Each row is where one point has got to under a steady rotation. How many steps took it there?
The counts run from 0 to 107.
[147 112 122  91 149 145 106 120 141 129 155 127 122  93 128 173 121 125
 120 161 111  90 139 116 121 122  93 170 156 148 188 138 184 117 112 134
 132 158 182 162  79 143 163 146 112 151 122 110 146 140 142 125 140 142
 180 150 112 177 112 105 113 121 147 121 182 134 152 135 143 124  92 145
 163] : 86
[165 154 142 106  79 141 125 109 157 111 119 160 102 177 130 159  67  70
 128 158 116 101 135  64 137 114 135 162 158 115 148 131 168 158 115 145
 112  96 200 110 122 153 151 108 119 116 101 109 103 120 114  97 120 143
 125 135  82 146 120  94 137  82 123 146 128 136 143 142 139 117  86 115
 116] : 60
[140 134 123 151 120 136 119 158 118 144 124 107 132 124 136 185 101 121
 108 163 159 111 159 107 101 137 149 163 156 162 194  83 166 138 141 131
 145  98 195 152 118 120 126 132 135 149 138  63  95 145 115  85 131 103
 145 112 148 115 122 110 120  88 171 124 163 141 174 101 145  83 112 114
 120] : 32
[133 128 136  95 109 117 128 110  90  98 124 151 115 146 139 146  84  76
  94 147 104  74 140 115 154 141  89 165 149 131 154 143 191 181 117 150
 114 100 188 130 112 138 146 116 102 166 109 131 133 140 127  73 148 106
 122 151  85 110 119 104 124  92 143 135 122 124 122 114 120 131  78 106
 153] : 58
[136 178 102 129 122 125 128 148 146 105 128 151 126 158 145 183  72  88
 128 158 101  93 139 104 147 143 131 146 121 156 155 134 191 127 154 169
 118 112 195 148  99 147 153  81 112 136 109 109 140 147 130 103 122 108
 144 125 109 127 133 109 110  76 135 112 129 137 137 137 150  53 118 116
 117] : 48
[154 142 100 102 134 130  87 179 111  94 138 137 123 135 131 149 123 107
  91 168 100  97 130 127 129 148  88 137 139 172 190 180 192 169 149 157
 148 122 188 154 104 143 152  98 114 152 106 149 148 167 128  97 140  92
 130 120  93 121 122  95 135 105 112  96 107 137 122 105 137 102  97 118
 128] : 46
[151 138 138 125 113 177 137 143 128 155 160 121 123  88 141 200 128 110
 127 152 118  87 161  88 112  57 122 176 163 141 168 143 167 153 128 139
 129  86 195 140 114 129 127 105 132 110 142 101  98 147 117 111 119 124
 151 159 117 138 114 101 124 117 181 116 160 105 170 116 147 107 109  97
 152] : 20
[150 151 130  97 111 120 113 117 156 117 101 176  91 124  93 175  83 109
 129 171 112  92 120 106 136 119 153 162 143 146 166  92 192 100 102 183
 157 150 172 153  92 142 140 146 119 131 143 102 103 137 124 113 162 155
 159 140 104 127 112 104 103 105 136 131 168 152 172 123 116 118 101 164
 133] : 1
[137 145  93 123 139 132  92 180 120 105 148 130 120 138 142 158 118 121
  90 182 118 102 132 134 122 169 118 142 125 173 197 162 190 150 164 145
 153 127 192 151  78 139 160  98 120 163 109 114 142 160 125  90 136  91
 135 131 130 121 110 100 121  99 121 116 135 140 136  97 133 112  98 139
 119] : 42
[181 157 133 119  95 147  93 154 129 134 137 121 120 120 126 189 111 120
 104 183 157 132 146  86  80 118 152 146 152 168 183  99 149 147 141 112
 146 100 203 138 124 139 146  91 119 139 151 110  98 143 115 117 113 133
 117 135 127 135 139  86 155 127 144 118 162 141 157  83 155 138 109 121
 103] : 29
[155  98 137 120 129 138 129 118 105 150 155 119 125  98 131 183 117 109
  96 150 153 101 172  88 102 114  94 181 159 176 175 107 161 158 104 121
 119 101 194 130 112 125 150 123 121 148 147 102 103 137 122  97 126 127
 154 136 120 152 129  94 137  98 189 103 163 112 163 113 167 126 109  90
 156] : 23
[135 168 110 105 119 115 110 151 141  95 113 166 111 161 126 163  51  79
 113 163 116 104 143 114 145 137 115 148 117 194 162 137 196 137 140 161
 135 122 201 140  98 152 149  80 102 144 109 137 141 145 134  94 135 128
 136 141  96 126 149 105 133  96 126 117 122 154 128 124 145  93 115 124
 110] : 49
[147 118 102 145 116 136 126 144  98 133 149 112 125 103 139 178 131 131
  96 167 150 101 150 118  90 157 122 163 143 144 191 114 166 166 132 129
 134  82 197 152 113 124 154 120 121 168 153  96 100 160 111 102 129  92
 130 105 142 113 121  94 120  87 164 112 160 111 156  93 148 100 115 105
 145] : 31
[146 174 119  98 105 113 124 132 106  96 118 167 114 156 134 167  40  78
 116 154  98  95 137 123 146 136 115 158 120 151 152 143 188 155 137 163
 135  99 196 135 105 166 142  67 104 164  95 133 145 144 139  86 147 114
 134 156  80 119 135 114 117  91 139 120 118 140 129 118 130 100 108 119
 129] : 53
[173 139 151  98  77 123 114 102 142 111 113 167  88 158 127 147  80  77
 104 164 125  99 117  93 124 132 144 161 134 115 159 102 168 168 111 126
 144 102 192 116 113 153 165 104  97 147 130 116 116 123 116  99 120 137
 111 157  85 135 119  95 144 107 117 154 139 127 144 117 129 158  81 143
 129] : 65
[138 166 110 127 112 139  90 183 118 128 121 133 121 133 128 183  88 126
  96 179 141 115 139 131 114 145 150 132 131 181 195 109 184 127 169 134
 168 117 193 147 101 139 144  97 125 149 113  95 123 161 120  94 144 106
 133 116 131 100 122  97 125 104 134 130 153 156 150  84 132 102 104 149
 106] : 37
[139 134 120 105 141 151 132 122 147 147 145 126 124 101 132 208 104 113
 140 147 129  91 148  88 112  94 115 173 164 130 164 133 177 118 119 130
 122 146 191 169  96 152 153 116 129 112 126  93 128 133 132 135 125 138
 184 146 119 171 115 107 111  97 160 116 186 135 155 142 152  90 102 125
 157] : 91
[152 152 137 118 115 109 118 117 153 138 100 176 107 108 128 175  93 113
 135 175  99  97 107 122 136 102 153 176 128 153 178  96 192 105 126 173
 167 147 182 159  78 140 141 129 104 142 153  97 105 137 140 115 132 143
 159 157 108 147 118 124 106 114 148 127 175 139 175 119 144 111  97 157
 140] : 80
[143 104 117 131 125 128 133 119  99 154 149 112 129 104 151 177 116 114
  98 146 152 108 176 104  96 133 113 178 136 168 186  97 165 161 127 117
 125  95 202 136 113 128 150 130 114 164 152  95 115 145 114  98 138 104
 143 120 139 132 125  95 124  86 183 120 168 119 162 106 158 119 105 105
 145] : 27
[112 114 121  90 141 154 135 125 113 142 155 121 132  82 128 185 105 119
 123 146 118  77 143 113 110 114  83 175 159 147 177 148 191 141 113 129
 134 153 185 167  80 146 155 123 119 145 115 109 152 145 142 108 152 121
 169 164 124 156  91 107 102 108 163 123 179 133 149 126 137 123  90 127
 165] : 90
[162 132 118 123 111 138 118 132  81 137 142 117 124  86 142 185 111 119
  93 164 141 109 148 128  81 131 135 172 129 154 178 103 162 170 140 113
 143  80 205 135 111 136 147  87  99 175 149 111 115 147 123 100 122 105
 123 163 134 120 138  88 129 121 160 130 169 108 148  90 142 149 112 115
 146] : 26
[154 116 133  89 130 127 125 119 112 142 136 149 102  83 118 188  91 102
  95 136 129 107 162 120 101  91 114 184 135 190 165 127 160 162 107 113
 134 117 207 138 110 141 164  95 101 142 146 141 121 142 127 118 118 145
 144 165  92 153 144  87 138 131 169  95 158 110 136 118 158 152 112 123
 151] : 18
[155 111 150 118  86 126 126 109 127 126 112 156 102 129 115 130 127  90
 118 165 120  75 135  99 142 119 114 161 161 102 168 131 173 166  99 175
 150  83 190 132 138 132 148 144 128 133 146 111  63 136 102  84 134 122
 122 108  96 111  92 105 130  83 126 124 127 123 164 130 135 127  75 116
 154] : 67
[162 152 119 136 107 137  94 162 136 131 129 121 123 144 132 192  92 121
 101 186 174 127 144 101  84 142 166 143 141 191 198  84 163 137 155 111
 148 116 198 138 102 142 150 101 119 140 137 100 112 150 119 100 135 129
 128 120 137 126 134  88 139  99 141 123 153 152 159  95 146 124  98 137
 103] : 33
[141 122 105 120 119 124 136 106 146 119 125 155 102 111 106 169 110 121
 135 169  98  81 115 108 137 128 137 154 145  97 167 119 197 112  98 189
 149 127 181 158  83 126 155 155 116 153 143  91 105 145 127 121 142 129
 152 114 108 128 102 123  95  85 134 133 165 127 179 134 116  90  98 146
 158] : 0
[161 101 143 107 111 103 113  90 148 127 123 169  82 132 126 140 119  97
  87 157 111  84 117 112 126 152 120 175 119 102 185 107 190 160 103 146
 156 126 188 125  99 148 180 139 101 160 147 105 114 129 116  99 123 129
 120 127 101 138 108 110 133  87 137 133 151 110 155 134 133 150  78 156
 161] : 70
[148 172 131  88  94 124 116 126 103  95 132 167 102 140 133 152  65  81
 121 161  92 100 134 119 139 113 118 157 137 122 152 150 186 174 120 163
 127  83 190 137 119 161 151  76 100 159 117 139 119 137 124 110 137 127
 113 156  82 112 133 101 127 108 121 130 127 128 125 110 122 114 104 107
 131] : 57
[149 167 119 101 115 121 117 135 125 132 111 151 120  81 107 191 102 125
 143 167  88  96 113 129 121  84 141 171 139 143 159 114 181 108 127 173
 164 128 172 163  86 142 127 123 108 137 151 110 107 145 142 135 137 131
 169 162 113 131 117 124  95 126 146 117 176 132 159 116 134 107 109 129
 160] : 84
[137  96 117  77 140 129 120 127 160 131 143 163 115  96  94 169 126 107
 104 144 111  82 129 109 127 121 108 167 149 138 185 161 197 138  87 144
 147 161 175 151  84 146 193 141 109 119 122 119 138 137 132 117 134 144
 159 129  98 173  99  98 117 111 137 101 184 121 147 137 131 133 100 153
 161] : 7
[143 127 132  93 113 136 124 125 138 105 140 145 114 179 141 144  95  71
 114 149 102  85 148  72 146 130  86 156 165 142 161 157 178 159 112 153
 112 101 193 119 120 143 160 117 132 124  95 121 125 136 131  96 136 119
 138 119  80 145 118 105 131  70 132 117 114 135 143 140 148  88  90  97
 128] : 55
[162 141 144 116  83 118  98 107 132 124 107 171  93 137 132 148  97 101
 105 162 114  86 110 115 126 145 154 162 127 110 175 106 186 158 124 136
 181 113 198 119  97 149 161 117 101 146 125 101 118 122 118  92 122 130
 105 163  94 128 100 105 121 105 120 157 146 107 155 116 117 164  69 169
 144] : 69
[158 169 136 107  88 141 129 126 143  95 129 152 114 173 134 164  89  82
 135 168  92  92 135  85 146  96 124 148 161 122 142 162 174 163 124 168
 121  81 194 120 123 163 138  85 127 133 114 139 109 138 120 113 131 124
 130 130  82 129 123 102 143  84 123 124 118 131 139 123 135  85 103 103
 123] : 56
[159 127 125  75 118 132  98 121 159 111 122 165  92 114  92 160 104 121
 111 176 118 106 119 118 124 127 125 155 145 154 174 117 203 128 102 162
 161 155 176 152  89 149 173 144  99 135 131 132 120 136 129 126 158 164
 144 144  88 152 106  98 127 127 116 117 161 151 153 105 125 161  83 170
 129] : 2
[136  83 128 116 134 132 132 135 111 159 154 115 128 108 136 174 103  91
  80 122 170  91 186  99 100 128 106 165 140 172 178 112 176 169 114 114
 132 114 215 149 119 144 157 115 125 135 147 101 118 124 113  94 116 109
 148 109 135 128 130  90 140  96 174  94 155 133 138 127 156 118 102 103
 148] : 102
[173 101 156 123  91 104 118 112 153 142 108 174  97 138 111 141 124 107
 107 169 121  77 115 101 141 126 126 176 148 113 185 111 178 149  92 171
 157 118 183 137 120 135 160 159 121 139 159  99  69 141 113 104 117 130
 136  96 104 139 115 107 124  88 138 116 143 115 175 137 143 118  91 135
 150] : 71
[144 181 111 121 103 136 127 153 130  99 136 154 123 157 136 172  82  85
 137 166  93  90 128 102 144  97 136 136 146 129 147 177 189 152 137 177
 127  90 195 137 107 147 134  76 123 137 105 122 127 146 119 108 128 110
 130 134  90 125 121 111 119  90 122 123 117 126 132 124 137  63 110 104
 123] : 52
[143 121 133  75 129 131 118 137  95 133 128 137 128  77 100 191  98  95
 110 163 123  91 158 125  88 106  99 176 159 169 160 131 183 153 110 128
 138 135 191 168 125 155 156  92 120 143 143 143 119 150 135 130 132 147
 155 159 100 146 131 101 135 134 145  85 180 147 131 111 137 132 106 118
 151] : 93
[134 117 127 108 121 125 124 142  78 155 142 128 113  95 131 188  72  92
  78 134 156  99 169 126  80 130 134 163 112 162 163 114 167 175 124  98
 147  97 216 148  98 154 166  83 100 148 139 119 137 134 119 103 116 128
 131 152 137 131 130  94 135 118 159 111 169 123 125 112 144 141 110 133
 143] : 101
[152 124 128 135 117 119 133 110 140 142 123 161 103  97 128 158 134 128
 135 174  88  71 109 119 131 110 138 169 127 113 186 123 198 122 121 184
 166 126 182 158  85 131 141 142 110 154 156  95  99 143 133 122 123 122
 152 136 123 136  99 122 102  89 152 125 166 110 171 125 147  97  95 144
 171] : 79
[142 155 109 147 108 140 119 169 109 127 121 128 135 125 127 176 115 127
 107 193 139 105 138 118 111 141 146 153 145 156 186 121 173 135 151 159
 161  93 194 161 116 122 128 118 141 147 145  90  87 165 118 110 132  91
 137  88 137 104 125 103 116 100 141 108 137 139 158  90 140  71 121 108
 117] : 36
[164 123 118 127 116 136 120 148  77 146 148 122 125  98 142 181 112 107
  77 143 140  86 155 129  93 129 142 145 117 155 168 133 169 186 149 110
 155  82 211 130 108 135 148  63 109 157 150 118 124 143 105 110 112  99
 120 154 130 122 134  87 129 118 152 111 147 115 137  94 137 135 112 129
 136] : 105
[151 124 134 119 130 129 124 116  97 145 139 131 130  94 150 187  95 102
  90 140 143 107 162 120  92 113 117 182 123 175 167  98 169 159 121  99
 134  99 200 134 100 141 155  92  91 165 144 112 124 147 128 102 130 130
 133 174 129 141 146  85 129 117 178 119 178 107 143 115 154 149 109 121
 147] : 22
[139 129  90 143 141 132 114 158 155 116 151 136 134 147 142 164 113 106
  94 164 116 101 150 104 141 168 118 141 116 164 192 154 190 142 139 138
 140 125 198 145  86 133 163 119 120 147 108  95 154 141 128 101 113  91
 141  90 128 139 133 101 114  67 133 112 133 130 141 131 153  60 116 127
 122] : 43
[176 124 114 114 112 131  96 154  88 125 148 109 121  95 126 170 145 126
  84 180 148 106 153 120  74 136 130 156 144 151 192 125 161 177 141  93
 149  87 202 136 117 134 168 103 110 173 157 122 111 163 115 118 124 114
 122 122 127 124 129  79 142 125 141 108 161 124 143  82 144 140 118 119
 138] : 30
[131 130 116  86 130 142 118 125 137 126 114 164 106  99  95 180  89 111
 102 163 114  91 128 135 125 118 126 163 134 154 172 121 202 122 109 152
 168 159 182 160  90 144 167 125  92 125 120 127 138 141 135 108 163 160
 153 160 100 139 100 108 114 123 143 116 177 144 141 127 124 160  88 169
 151] : 6
